Some points, each followed by its number:
[-0.65 -2.21  0.42 -0.21 -0.16 -1.03 -1.67  1.68 -0.33 -0.16 -0.91 -0.26 -0.56 -1.36  0.48] 0
[-0.07 -0.42  0.21  0.27  0.22  0.88  0.02 -0.47  0.49 -0.03  0.23 -0.47 -0.32  1.06  0.75] 1
[-0.18 -1.42  0.77  0.27  0.16  1.04  0.18 -0.28 -0.31  0.78 -0.04 -0.89 -0.87  1.65  0.71] 2
[ 0.26  0.83  0.43  0.33 -0.02  0.22  0.12  0.49 -0.85 -0.02 -0.14 -0.06  0.31 -0.37  0.36] 3
[ 0.02 -2.49  1.21  1.39  0.57  2.64  1.25 -0.43 -0.74  1.83  0.51 -2.55 -0.47  3.90  2.10] 4
[ 1.43 -0.28 -0.77  0.94  0.14 -0.22  1.11  0.81  1.17 -1.76 -0.12 -1.86 -2.58  0.01  1.94] 5
[ 0.10 -0.53 -0.28 -0.10 -0.07 -0.07 -0.02 -0.10  0.57 -0.52  0.13 -0.12 -0.67  0.07 -0.05] 6
[ 0.69  1.76 -1.44 -1.44 -0.36 -3.38  0.31 -2.49  1.36  2.05  1.74 -0.24  0.80 -1.51 -0.86] 7
[ 0.51  0.23 -0.15  0.27 -0.13  0.23 -0.13  0.11 -0.42  0.29 -0.04  0.44  0.32 -0.47  0.51] 8
[-0.01  0.14 -0.12  0.06  0.10  0.03  0.63  0.53  0.80 -1.65 -1.14  0.42 -0.20  0.27 -1.27] 9
New points follow, each followed by the number of its nearest point above by angle, seen from the average point of the numbered points.
[ 0.06 -2.81 -1.95  1.29  0.24 -0.48 -1.92 -0.64 -1.26  2.30  0.81  5.61  2.23 -2.60 -1.53] 8
[ 0.24 -0.52  0.17 -0.01  0.22  1.02  0.52 -0.75  0.58 -0.16  0.15 -0.74 -0.52  1.23  0.29] 1
[-0.18  0.29  0.02 -0.65 -0.21 -0.74 -0.56 -0.14  0.35 -0.11 -0.08 -0.56 -0.44 -0.55 -0.03] 7
[-0.22  0.22 -0.83 -0.80  0.46 -1.27  0.79 -1.60  1.20  1.19  1.75 -0.62 -0.24 -0.12 -0.75] 7
[ 0.05  0.16 -0.33  0.12  0.10 -0.23 -0.33  0.24 -0.04 -0.07  0.01  0.02  0.30 -0.49  0.23] 8
[-1.64 -1.27 -1.16  0.92  1.95  2.15  0.05 -1.98 -0.61  2.37  2.22  2.18  3.15  2.33 -1.05] 1
[ 0.90  1.15  0.72 -1.38 -1.75 -1.02 -0.27 -0.73  1.15 -1.91 -1.06  1.03 -2.49 -1.35 -1.03] 6
[-0.68  0.26  0.68  0.30  0.01  1.03  0.29  1.26 -0.46 -1.59 -1.45  0.90  0.52  0.61 -0.84] 9
[ 0.18 -0.44 -1.97  0.19  0.72 -1.61 -0.17 -0.38  1.41  0.32  0.72 -1.99 -0.23 -0.55  1.24] 7
[-0.68 -0.43 -0.23  0.72  0.91  1.30 -0.17 -0.59 -0.67  1.15  1.04  0.04  1.45  0.98  0.53] 1
[-0.06 -0.06 -0.39 -0.44  0.08 -0.78 -0.43 -0.72  0.62  0.28  0.45 -0.07 -0.19 -0.42 -0.26] 7
[ 0.08 -1.61  0.63  0.14 -0.38  0.20 -1.11  0.25 -0.60  0.18 -1.26  1.44 -0.12 -0.22 -0.44] 0
[-0.41  0.31 -0.37 -0.32  0.11  0.30  0.78  0.36  1.18 -2.09 -1.37  0.59 -0.17  0.54 -1.70] 9
[-2.11 -0.64 -1.99  0.54  3.19  0.97 -0.08  0.07  1.81 -2.29  0.98 -3.14  0.40  2.79  0.65] 1
[-0.34 -1.84 -0.64  0.34  0.52  0.48 -0.73 -0.22 -0.62  1.29  0.56  2.29  0.95 -0.61 -0.39] 8
[ 0.66 -1.77 -1.20  0.69  0.01 -0.49 -1.00  0.04 -0.72  1.39  0.20  2.75  1.13 -1.70 -0.43] 8
[-1.44  0.27  0.54  0.20  0.56  1.07  0.56  0.81 -0.41 -1.45 -0.61  0.06  0.38  1.25 -1.10] 9
[-0.13  0.09  0.92  0.65 -0.24  1.49  1.05  1.28 -0.14 -2.67 -2.01  1.32  0.24  1.20 -1.11] 9
[-0.41  1.57 -0.70 -1.47 -0.06 -2.10 -0.68 -0.95  0.23  0.95  1.80 -0.99  0.09 -2.19 -0.12] 7
[ 0.67  0.33 -0.42 -0.54 -0.81 -2.23 -1.03  1.80 -0.12 -0.80  0.03 -0.18 -0.59 -2.96  0.73] 0
